In the rows, zero is written as 128.
One turn or mirror swaps these rows in pairs. Which row does each one swap with?
kupad: [179 126 109 141 121 114 140 152 115 118 104 134 151 123 161 145 141 123
 126 159 100 116 121 126 118 124 132]
Fipa: [133 150 132 150 147 115 114 169 120  99 122 112 146 107 112 116 109  99
 131 133 127 147 147 133 124 101 113]
Tib: [114 102 132 102 141 162 152 118 115 145 114 145 105 123 149 140 145 120
 123 111 131 102 118 152 156 132 161]
Ruf: [124 119 131  97 130 158 155 111 123 148 131 143 125 135 144 123 153 133
 112 103 128 118 109 160 150 143 168]
liko: [122 140 124 101 132 150 137 131 126 121 150 138 106 146 133 114  99 106
  98  88 124 164 122 148 110 146 136]
batu: [168 103 120 146 136 161 108 120 121 139  84 137 158 157 103 147 115 124
 116 133 126 130 135 108 138 142 128]
Pero: [134 106 120 105 154 136 158 140 105 121  83 128 121 126 126 153 136 117
  91 127  78 125 120 104 125 132 137]
lofof: [130 135 138 119 153 122 141 149 116 132  81 136 144  91 127 154 155 110
 104 153 132 108 106 140 114 103 111]
regu: [135 126 142 114 153 133 135 129 105 114  78 149 143  95 124 142 158 110
 100 146 133 105 112 167 121 109 120]
kebed: [150 117 121 143 160 106 131 100 132 127 102 146 131 149  78 146 117 120
 124 114 135 113 116 100 160 139 146]
kura: [ 96 134 146 126 133 128 142 117 153 109 146 127 125 157 127  98 130 142
 123 150 134 103 104 135 129 126 111]
Bafa: [143 145 139 148 145 109 115 169 125 107 125 113 145 100 114 121 111 103
 132 131 128 155 148 129 127 102 119]
Laf: [134 106 103 119 117  98 147 111 113 118 137 155  99 127 132 144 143 116
 107 159 132 113 137 149 157 132 141]
ziv: [111 146 138 114 139 165 138  97 117 111 115 153 122 128 132 106 124  92
  97 117 124 117 126 180 130 140 115]
Lonog: [135 156 130 149 152 115 119 167 123 108 130 112 138 103 107 121 110  99
 129 133 123 149 149 131 124 100 116]
duleb: [155  92 138 150 165 114 108 103 137 105 101 133 143 114 119 139 132 105
 121  92 121 112 123 123 140 138 159]
kepod: [161  98 156 152 160 113 107 108 136  98 103 134 140 122 114 128 133 100
 126 102 124 106 120 124 143 138 150]
Nor: [156  97 152 145 162 110 109 104 136  91 107 135 139 117 117 132 129 103
 122  99 114 105 118 133 143 136 151]
luneg: [124 142 119 145 145  99 131 158 129  93 129 121 126  98 117 120 112 102
 131 138 133 146 148 136 126  90 117]
Pelem: [107 126  92 107 167 129 153 163 142 105 111 147 113 115 154 124 123 117
 110 132 100 101 132 132 110 135 121]
lalu: [110 136 138 102 160 127 153  83 131 138 117 150 105 142 133 119 132 134
 120 116 153 107  95 148 117 125 135]
femu: [156 151 131 121 100 125 136 139 136 146 127 117 154 124 124 132 150 146
 109 113 145 152 117 147 154 136 160]
feda: [135 147 117 138 103 117 113 154 136 104 107 103 126 129 135 161 129 119
 124 113 133 135 169 117 138 124 120]
lafo: [154  94 155 145 156 111 108 108 136  93  99 136 141 123 123 135 131 104
 119  96 121 102 121 130 143 144 144]
rovom: [154 121  98 138 145 131 140 135 136 137 104 162 131 144  80 138 120 135
 140 143 160 113 120  89 137 132 132]
lolep: [137 144 126 109 114 151 141 127 125 156 137 132 143 134 137 121 153 141
 111 107 143 125 111 158 156 154 166]
sak: [157 147 168 122 155 123 108 169 114 141 111 112 156 139 109 132 117 102
 116 117 150 139 140 132 130 115 132]
Pugi: [123 135 150 140 152 115 133 104 134 129 119 140 130 146  80 153 107 103
 116  99 109 123 120 104 158 141 144]
Nek: [109 103 112 121 158 175 150 143 118 130  86 133 112 141 144 153 133 112
 136 126 120  96 142 127 135 117 137]
ranuz: [131 134 130 112 144 171 137 106 113 105 100 157 124 117 129 111 132  87
  98 127 122 116 120 183 129 123 116]
Leda: [117 128  86 118 138 155 151 162 124 131 133 161 108 149 122 117 116 129
 135 142 157 127 137 119 104 135 115]
bil: [147 150 138 150 143 127 147  82 132 117 102 138 131 125 105 106 117 115
 113 133 133 155  82 124 114 116 129]
piro: [164 104 112 112 122 112 141 100 112 138 117 157 129 141 117 146 140 134
  96 165 130 113 122 131 152 150 145]
Votur: [138 115 118 109 155 135 164 133 108 127  87 134 121 134 132 157 143 119
  91 127  77 121 125 106 140 127 138]
pib: [116 129  85 108 131 156 147 161 128 134 121 156 101 143 119 109 110 129
 135 144 155 128 132 117 111 126 117]
gamin: [144 101 161 149 145 111 114 108 138  94 119 139 144 138 122 124 133  99
 124 109 112  91 114 146 145 139 143]
safi: [174 102 120 129 128 149 117 110 124 140 100 146 153 159 103 161 125 128
 106 134 128 120 136 119 150 150 132]
fop: [152 119 119 140 153 108 143 126 129 132 101 159 137 142  70 149 121 120
 134 129 135 119 118  94 153 143 145]
Tivig: [153 144 109 148 145 123 111 107 143 125 140 143 144 115 141 113 111  95
  89 128 142 117  93 136 107 160 122]
vugi: [147 156 142 142 143 119 108 175 118 114 120 113 147 117 108 120 106 101
 128 125 131 148 144 132 122  99 114]
lak: [168 156 115 109 154 121 142 136 129 136 112  92 141 126 113 137 129 135
 106 100 129 171 127 112 128 117 143]
kubav: [143 162 106 117 148 123 150 143 142 142 112  87 140 137 105 130 132 139
 106 118 142 168 125 106 131 117 132]
gite: [ 94 145 142 130 126 119 153 124 153 126 142 119 124 157 120 105 135 139
 130 149 139 111 109 131 121 127 109]
nuluz: [155 165 131 138  99 127 118 143 147 121 121 104 151 125 125 138 138 146
 119 118 149 151 140 134 146 127 141]
mevo: [141 146  97 144 164 120 121 133 147 116 139 138 147 112 143  98 100 108
  99 135 131 116  98 138 102 155 121]
Gidot: [151  95 116 148 171 120  99 118 151 129 105 125 141 113 113 148 123 110
 118 109 150 136 145 112 120 140 161]
bor: [126 123  88 112 139 145 146 153 131 140 105 167 108 133  95 128 120 143
 135 142 165 123 123 104 119 131 126]
Tuz: [108 135 103 110 128 157 139 162 129 130 148 148  98 145 126 105 110 117
 128 123 148 140 128 124  97 140 118]
videv: [130 131 138 114 144 151 142 123 115 111  78 154 142  97 130 121 148  96
 107 135 129 109 126 179 121 109 115]
raz: [143 158 126 137 102 114 114 159 136 121 122 101 154 130 118 143 137 143
 119 124 134 153 152 136 136 120 128]
Navo: [136 139  98 129 171 125 136 144 151 108 134 153 141 115 150  92 104 106
  97 126 115 108 107 132 102 145 129]
Tana: [121 162 115 123 130 123 154 124 146 139 124  98 139 143 115 108 140 151
 118 160 152 139 116 117 116 124 116]
serif: [105 112 139 102 145 156 157 122 125 146 121 139 108 137 150 129 146 127
 115 105 130 117 111 161 147 143 164]
vam: [126 108  95 111 125  97 152 119 110 111 138 146 103 120 128 134 148 108
 119 162 128 118 136 158 150 129 132]
geso: [112 127  87 125 117 126 125 163 113 144 131 154 119 139 155 124 134 119
 112 167 125 122 137 155 113 134 135]
Lut: [142 157 112 132 119 167 133  98 136 122 119 110 124 143 132 116  98 113
 108 118 121 152 135 127 109 143  96]
Nufaf: [114 129  97 113 137 160 141 160 124 128 139 158  89 147 129 119 108 120
 132 138 152 128 142 133 104 135 119]
sen: [123 118 135  98 130 156 153 116 131 150 119 138 112 133 141 126 146 134
 107 108 132 119 105 169 154 142 166]
lilor: [149 134 161  90 164 123 119 141 114 171 105 128 137 149 113 133 122 119
 130 103 145 108 129 137 134 144 146]
zasa: [146 157 118 134 127 175 132  96 122 118 123 103 127 135 138 117  95 110
 108 120 124 141 133 128 111 143 103]
pali: [119 121  98 138 150 140  90 139 131 144 115 137 127 121 123 129 129 129
 106 125 165 155 165 113 113 133 157]
bip: [116 126  93 114 172 135 153 158 147 101 121 143 136 114 158 109 116 117
 108 125 100 111 115 133 103 134 119]

Pelem swaps with ziv
nuluz swaps with fop
Lut swaps with Votur
ranuz swaps with bip
piro swaps with Tana
Tib swaps with Tuz
vam swaps with kura
kebed swaps with raz
Pero swaps with zasa

